Rows are one point carried round by a steady rotation, each followed by how many ticks it has turned.
The counts run from 0 to 547.
[-12   2 -17  18  12   4 -15   9   4  11   4  -8  -5 -21   0 -18   5   8
  -6   4 -15   0   9  -5 -18  -1   5   5 -15  -7 -19   0 -10 -21  19   6
  20  16   0   3   3 -10   2  -5 -11  -1  -6   0  -6  -3   6   5 -20  -4
  -1  -1   6   4  -4   6  16  -7  14   0   2   0  10   7  13   8 -11] -> 316
[ -6 -14  10  18   2   8  -2  -7 -23  17  -1   3  -2 -16   7  -7  -1   6
  18  -1 -19  -3   2  -5   0  -9  17   5  12 -19   6   8 -24  -1   3  -1
  14  14  14  16 -15  -3  -7  -7  -2   8 -10 -15  -1   1   1 -12 -17   9
  -9  -8  -4   0 -10  -1  20  -3  -1   9  -2  -5  13   7   6  10 -17] -> 374
[-11  -3  -7  15  15   7 -14  -2  -1  15   7   7 -10 -15  -8  -7  -2  -3
  -4   1  -3  -2   2 -13 -12   4  18   7   6  -7 -24  -2  -5 -20  11  18
  23  14  12   7  -6  -2  10   8   7   3  -1 -14  -4   5 -13 -10 -16  11
  -6  -2  -6  -2 -22   8  21  -4  10   1  -3  -5  -3  15   2  11 -14] -> 379
[-10 -11   1  10  21  15   2   6  -8  17  14  -5  -7 -10   0 -20   3   0
   5  15 -22  10   3  -7  -8   1   8  14   4  -1   4  -5  -2  -8   7  10
   6  27   7   2  -7   1   4   6  -4  -5   5  -2 -12  -4  10  -7 -22  12
   4   4  -8   0 -22   1  11  -6   9   4 -15  -6  -9  10  -2  13 -23] -> 80
[ -8  12   7  13  -6  11  -2   8 -20  26 -10  -1   2 -19  -5  -7   4  -1
   1  11 -15  -4   9  -5 -14   3   0  20  -1  -8   9   3 -19  -9  11 -14
  25  18   9  18   3 -14  -1 -13  -3   7  -8 -14  -3  -7   5 -11  -7   2
   9  -9   1  20   0  -7  12  -9   1  -1  12  -9  10   6  12  17  -7] -> 278
[-10  -1  12  19   9  10 -20   4  -7  27 -10   7  -1 -11 -19 -11   0 -10
   4   3 -15  -9  12  -9  -3  -3  15  16  -6  -3 -13   7 -14  -6  17  10
  33  -2   0   6  -6   2  -1  -1   7  14  -6  -6   5   2  -2 -12  -4   5
  -5 -14   0   2  -1   3  20   1  16  -7  -7   1  -5   9  -2   1  -6] -> 152
[ -4 -20  12  10  19   9 -16   1  -7  13 -12 -11 -15  -6  -8 -13  18 -14
  12   1 -14  -2   5 -11   3   7  12  -3   3   1   2  -4 -25 -15  -1   0
  18  22   0   4  -3  -1  -8  -8 -11   6  -7   4  13  -3   8  -4 -18  -2
   0   0  -1  -1  -7   6  13  -8  17   0   6   5  11   4  16   1 -21] -> 531
[ -7   4  -1  12   8  11  -7  12 -21  14  -8  -7  -7 -24  -8 -17   8  -3
   5   6  -1   7   1 -18  -8   2   4   2  -7  -6   5  -8 -22  -9   3 -23
  13  27  -5   4   3  -4   1  -2  -6   4 -10  -7  -2   3  -2  -5 -11   3
   1  -9  -2  11 -10  -2   8  -1  13  -2  18 -12  21   5  14  11  -5] -> 138
[-14  24   3  12  15  15 -10  -7 -17  24   4  -8 -11 -15  -3  -9  -4  14
   5   0 -11   2   1   0  -8 -10  10  10   1 -12   0  -6  -4  -3  19   1
  16  18   2  11  12   1  -3  -6  -5  -3  15  -9  -3 -10  17  -9 -15   8
  -4  -3 -10   1 -28  -3  13  -5  -6  -8  -4 -12   1   6   4  17 -17] -> 510
[ -5  -7 -12  25   4  10 -15   6 -11  18  -7  -1   9 -18   0 -14   0   1
   0  -5 -10  -4  18  -2 -15   4   1   2  -6  -4  -8  -8 -12 -14  12  -6
  15  20   4   3  -7  -6  -5 -10   6   2 -12   5 -11  12   2  -5 -18  -5
   7   0   2   0   9   1  10   7  10  -6   1   4  11  11  23   8 -10] -> 489
[ -9   0   8  -2   9  15  -6  -2 -12  16  18  -7  -6 -12   1 -20   6  -9
   2   5 -19   5   7   1 -17  -4  17   6   9  -9  -3 -10 -12 -13  12   9
  11  17  17   3  -6  -3 -10  -4  -3 -13  13   9  -4   7  15  -9 -15   9
   3   7 -15  -9 -22   0  10   5   4  -1  -7  -3  -5   8  11  12 -25] -> 423
[-16  -6  -8  21  23   0 -17   5  -2  10   3 -12 -12 -15  -6 -14   1  -4
  -4  -1 -21   3  10 -10  -9   0  18   0  -9  -9 -13   4  -9 -20  17   9
   9  27   3   0  -7  -2   0  -5 -19   5   7  -6   3  -1   6   8 -19  -8
   5   0  -6  -4 -23   6  10 -12  11  -3  -8  -6   1  12  14   5 -18] -> 440
[ -3  -1  13  14  16  12 -23  -6  -7  25   0 -11  -4  -4  10 -20  22 -16
   9   4 -19  -5  12  -3  -7   2  16   6   7  -6  -5  -4 -16 -11  -7  -7
   7  17   5   5  -5   0  -8  -6  -5   1   3  18  -5   1   6 -12 -23   2
   2   3  -6  -7 -19   1  12   1   6   0  -6   0  -7   6   8   1 -23] -> 126
[ -8   1   1  13  10 -10 -15  -6  -9  23 -14  -6  -3  -5  -2  -8   3   5
  11 -14  -7  -5   8  -4   7   1  10  -1   7 -11  -5 -10  -3 -11   6 -12
  13  27  -4  19  -2   2  -1  -8  -9  14  -8   5  -6   1  -4  -6 -26  -9
   9  -7  -4  -2 -24   5  13  -1   7  -2   6  -9   6  -2  24  -2 -15] -> 304
[ -5  21  12   8   4   9 -13  -5 -11  23  -7  -3  10  -8  -3  -3  -2  -3
   4  -8  -7  -1  17  -2  -7  -7   7  -7   1  -6 -20   4   3  -9   6  -1
  22  11   1   4  12   6  -4   1   5  18  -5  -7 -21  14   5 -11  -9   9
  -4 -21  10  -4 -19  11   7  -1  16   8   4  -2   3   2  19  -2 -10] -> 384
[-10  -8  14   5  -1   8   2   5  -5  18   6 -10   7 -18  -3 -13  -4 -14
  11   1 -12   3   5 -17  -2   0  11  -2  12  -9  -1   3  -7 -11   8  -5
  22   5  19  15   5  -8  -4   0   4   9   0  -1 -29  17   3  -3 -10  18
  -5  -1   4   5 -23   1  22   7  19  19  -2 -10   9   8   5   1 -15] -> 516
[  8   2   7  23   9  22  -4  17 -28  21  -4   3  -2 -16 -10 -10   3 -15
   6  12 -11  -1   5 -14  -1   5  17   4  -3   1  -3  -4 -11 -12  -3  -9
  15  14  -5  -2  -9   1   8  12  17   2 -15  -8  -5  15   8 -15  -9   7
  11  -4  -1   0 -17   9   3   1  20  -4   5  -6   0   5  -3  -2 -13] -> 434
[  6   0  13  11  -2  18   4  19 -17  18   2  -9  -6 -10  -7  -6   7 -16
  17   8 -30  -5   2 -13   1   4  14   3  14  -8  -7  -3 -10 -15   0  -7
  16  17   3   2  -3  -9   1   2   1   5 -10  -2  -7   3   2  -4  -8   3
  15  -9   7  10 -25   7   8   1  19   4   4 -13   3  -2   8   3 -14] -> 46
[  5   0   9   8   6   1  -6   4  -2  24  -4  -9  16   1  -4 -12   4   8
  10   6 -14  -7   6   0  -5   4  -9  14   2  -6  -8  -2   1 -19   9   9
  28  18  19   2  -4  -9   9  -1   6  -9 -28   1 -19   4   6 -12 -20  -2
   8  -9   6   3   3   7  18  -6  13  10   8   8   6   3  27   0 -15] -> 21
[ -1  -6   8  12   8   5   9   7 -13  11   7  -4 -15 -18  -9 -11  14  -2
   9  12 -24   3  -7  -3  -5   2  12   9   6 -11   5   1 -17 -18  -4   3
  11  30   9  13  -3   4   3   0 -11 -11  -7   3  -5 -12  10 -15 -15   0
   9  -3  -5  -4 -31  -8   8   2  10   3   7  -2   6   4   0   3 -23] -> 468
[ -4  11  10   6   1   6  -9  -8  -3  21   4   0  -4 -15   7 -16   8   3
   0  -8  -4  -7   8  -9 -16  -7  20   1   0 -11  -9   0 -27  -9  11  -9
  31   7   9  21  14 -10  -5  -6  -2   9  -8  -4   3   3  -3 -16  -8  10
  -3  -4  -4  -3 -15  -1  28   2   7  11   8  -4  12   8  -1   1  -8] -> 420
[ -2  -4  19   2  18  -2  -3  -8   4  12  -8  -4  -7  -5 -13  -9   1  -4
   1  -3 -15   7   6  -9   2  -3   2  -9 -13  -7  10   6 -18 -14  -2   4
  20  15  11   7  10  -9  -2 -11  -6   1  -7 -11  -2   6   8  -7 -27   4
  -9  -4   0   5 -17   7  13 -15  19  21   2   4  14   4  21   6 -11] -> 235
[  4   5  21   1   4  21   3   9  -6  25   2  -3   3  -5  -7 -13   6   4
   7   6 -25  -5  -3   1  -2   1  16  15   5  -2 -11   7 -12  -6  17   3
  28   9   2   6   7   1   1  11  -1   2 -18  -7  -4  -8   0 -12  -5  11
  11 -13  -1   1 -19  -2  21   2  22  13   8  -7   5  -3  -2  -3 -15] -> 248
[ -5  -2   8  32  15   2 -18  -1 -17  25  -8   5  -5  -8 -22  -9  -5   0
  15 -13  -8 -11  12  -8  16  -7  14   8  -5 -11   6 -13  -3  -9  11  -7
  11  11 -10   3 -12   8   1 -10  -3   9  -5  10  -8   3  13 -15 -22   0
  -1   5  -7   7 -17   3  13  -7  11  -7  -9  -3  -6   0   6   8 -12] -> 135
[-12 -11  12  12  18   6  -4  -5  -9  13 -13  -5 -12 -15  -5 -13   2  -6
  13  -4  -9   8   2 -13   0  -1   7  -4 -13  -6  14   3 -25  -9   7   0
  24  18  11  13   4   7  -4 -17  -7  14  -3  -3   0   2   7 -14 -19  11
 -15   1  -1   2  -2   3  14  -7  11  17   1   9  24   6  14  12 -13] -> 234
[ -5  -4   1  26  -2  15  -5   8 -19  21   0  -5  -3 -15  -6  -8  -5  -7
  17  -8 -24  -4   8  -2  -7  -4   5   1   7 -15 -17  -6  10 -17   5   9
  13  26  -1  -5 -11  -5  -4 -16  11  -2  -6   3 -22   6  15  -8 -16  -6
  14  -7   0  12  -1   7   2  -1   7  -5  -4  -3   8   3   7  12 -15] -> 55
[-12  11  -2  15  10   6 -16   8 -11  27  -1 -15   2 -16   0 -29   9   0
   1   8  -6   0  12 -12 -11  -2   6  15  -4  -3   2  -6 -16  -9  14 -24
  22  21  -4   8   9  -5  -3  -3 -11  11   3   6  -8   0   4 -14 -15  -5
  -2  -7  -3  14  -8  -3  15  -4  12  -5   6  -9   0   2   2   4  -8] -> 481
[  3   1  14  21   8  -2 -14  11   8  19   3  -2   0  -2 -12   3   5 -11
   3  -1 -15 -17   8  -7   5   3  -1   1  -3  -8  -8  -3   0 -27   5   3
  26   0  12   1  -2 -19   5 -11   9  -2 -11   4  -9   4  14  -3 -20   2
   7   3   9   3 -14   6  24 -11  19   6 -13  -3  -3   6  13   3 -17] -> 487
[ -6  -2  -4   7   9   2 -14   0   4  11  -1  -5   4  -7 -15 -15   4   4
   0  -2  -2  -7   6  -6 -10  -6  10   2  -8  -8 -16 -14 -12 -21  27  16
  31   4   6   4   4  -3   7   0 -10 -11 -13   4   3   5  -2 -11 -16   7
  -3   7  -2  -5  -2  11  20   1  18   8  11   4  19  -2  21  12 -14] -> 193
[ -6  16   5  16   6   4  -8   9  -4  25  -2   5  -4 -11 -21 -10  -1   4
  -7   2 -14   3   1  -1 -17   3   6  13 -12  -9  -9  -4  -6 -14   9  17
  16  20   4  12   3   2   4  -9   3 -15   6   4 -13  -9  18 -18  -8  -5
   5 -10  -5  12 -14 -15   6  -5   6  -6   7  -2   1   7  -1  19 -13] -> 26
[  1   0  14  19  14  -8 -21  -2  -2  16  -8   1   1  -7 -11   4   4 -17
  -4   2 -15  -6  19 -11   7   8   7  -1  -6  -3   2   7  -9 -22   2  -6
  14   9  11  -4  -7  -9  -2 -10   2  13  -9  -6  -2  14   8  -3 -19  -6
   5   5   0  -2 -19   9  14 -12  16   0 -13  -5 -10   8  23  -1 -12] -> 268
[ -1   9  15   9  -3  17 -10  14 -10  22  -3  -6   1 -12  -3  -9  10  -9
   2  11 -28  -6   5  -4 -10   2   9  15   4  -6  -8   0 -18 -20  10   2
  30  15  11   5  -2 -13  -7 -11   8  -8 -13  -9   7  -5  12  -8   2   1
  17 -10   0  -1  -4   1  15  -8   8 -13   5  -1   9   1   7   5 -19] -> 451
[  5  -7   9  18  -2  11  -8   2 -25  27  -6   4  -1 -13   0  -9   4  10
  12   5 -25   2  -1   0  -8  -4  15  15   2  -7   3   5 -24  -6  -2   1
  15  24  10  14 -22   2  -5  -3   4  -1 -17  -9   4  -1   1  -6  -6   4
  16 -16  -5   1 -12  -8  18  -4  -4  -3   1  -3   4   8   8   8 -14] -> 373
[ -6   4   3  24  10   7  -1  13 -16  19 -10   5 -17 -14 -21  -5  -1  -1
   4  11  -8  -6  -1 -13   0  -4  14  11 -13  -8   0  -8 -22 -14  23   7
  31   3  -5  10  -5   3   7  -4 -14   3  -4  -2  12 -11   4 -11  -6   8
  -7   0  -8   2  -6   2  19  -2  12  -6  10  -3  15   1   2  20  -9] -> 106
[-10   4 -10   9  10  11 -11   8  10  12   2   7  -3 -14  -5 -13   5  -1
  -9  -6  -1  -5  13  -4 -20  -3  15  -4 -11  -8 -17 -11 -15 -15  22  16
  25   8   8  14   2 -16   6  -4  -3 -11  -2   4   0   1 -11 -12 -22  10
  -8   1  -7  -1 -15   5  17   4  14  10   4   2   7   6  13  21  -8] -> 457
[-17   0  -1  23  10  -3 -11  -1  -8  22  -9  -7  -9  -8  -5 -14   4   4
  18 -12 -15  -6   7  -8   0  -8   2   3   5 -14  -9  -2   3 -11   8  -6
  17  24 -12   9   2   3   0 -11 -12  21  -2   7 -17  -4   9 -10 -29 -18
  -2 -10  -1   7 -12   6  11  -3  12   6   4  -2  10  -2  12  -1 -18] -> 180
[-12  -8   3  19   4   4   1   8 -12  19  -3  -3  -6 -16 -15   7  -5  -7
  13   1 -13  -4  -5  -8  -5   0   3  -2  14  -5  -7   0  16 -15   7   9
  16  27   9   6  -3  -2   8  -5  10  10 -18 -12 -19   5   8  -6 -10   3
  15  -2   2  -2 -18  17   6  -2  17  -4  -2   1   9   3   9   1 -20] -> 178
[ -5  -6   9  15  16  12  -1  -2  -8  18  -6   5   5  -9  -3  -9  -4 -17
   1  12 -14   3  15  -8  -7   9   9   2   6   2  -3  15  -4  -8   0  -3
  15  22  10   2  -2   2   7   7   0  11  -8  -7 -21  16  -1  -3 -19   9
   3  -6   3  -9 -25  11   9   4  21  11  -5  -3 -11  14  22  -3 -13] -> 471
[-13 -13  -2  18  18  13 -14   8  -7  14   4 -13 -10 -12   0 -20   4  -8
   4   4 -18  -3   8 -10  -9   4  12  10  -6  -4  -4  -8   2 -16  18   2
  11  12   2   1  -8  -3  -6  -7 -10  -1  15  10 -10   3  19   2 -13   8
   0  16  -4  -1 -14  -3  11  -2  13   0 -13  -7  -1   7   5   9 -22] -> 221
[ -9   1   7  26   9  15 -17   3 -16  26 -13  21 -11 -12 -12   2   1  -2
   9 -13 -10  -6   5  -4   1  -1  15  10   4  -4  -5  -7  -8  -4   7   3
  18  10   1  14 -15   0  -2  -8   8   8  -4  -8   3  -4  -4 -14 -17  12
  -3  -1 -12   1 -17  -1  18  -2  -3  -4  -9  -4  -5   9   5  22 -10] -> 73
[  2  -8  15  10   3  18 -10   4 -24  18 -10  -1  -7  -8   8  -5   8  -2
  16   5 -27   3   3  -7  -8   2  11   4  12 -10   5  -4 -20  -9 -10  -3
  11  27  13   5 -15  -4 -11 -11   6  -4  -8 -15   2   0  -1  -8 -12   7
   5 -14  -1   6  -5   5  16 -17   0   0   3   0  12  11  16  13 -19] -> 109
[ -7   1   4   5   0  -8  -7  -6 -17  18 -11   6   3 -22 -10  -1 -13   3
  10 -17  -2   1   4  -5   6  -1  18  -9  -2 -12 -10 -10  -1  -7  15   2
  14   7   6  15   2   3   0  -3   9   8  -6  -6 -22  24   7 -10 -13  18
  -5  -5  -5  -7 -23   3  16   7  13   8   5 -12  16  -2  20  10  -9] -> 429
[-13  12  -3  13  -1  13 -18   4 -13  19  -8   3  -6 -28  -8 -16   1   0
  -8  -4  -9   6  14  -6 -20   0  11   4 -11  -5  -9   5 -23  -8  15   5
  19  13   7  11   2  -5 -11 -17   8   2   7  -8   2   7   8 -14  -3   1
  -1  -9  -4   9  -4  -5   8   1   1  -8   3  -2  13  13  -3  19  -5] -> 324
[  4   4   2  23  -1  12 -11  15  -4  20  -5   3   6 -13  -1  -2   6  -6
   1   4 -21  -7  19   3 -14   9  -3   3  -1  -4  -7  -2 -11 -21   4  -4
  17  15   7   0  -3 -15   1 -13  13  -3 -18   1 -15  10   6   2 -21  -6
  14  -1   9   0  -5   4  15  -3  17   0  -1   6  -2   8  28   6  -8] -> 488
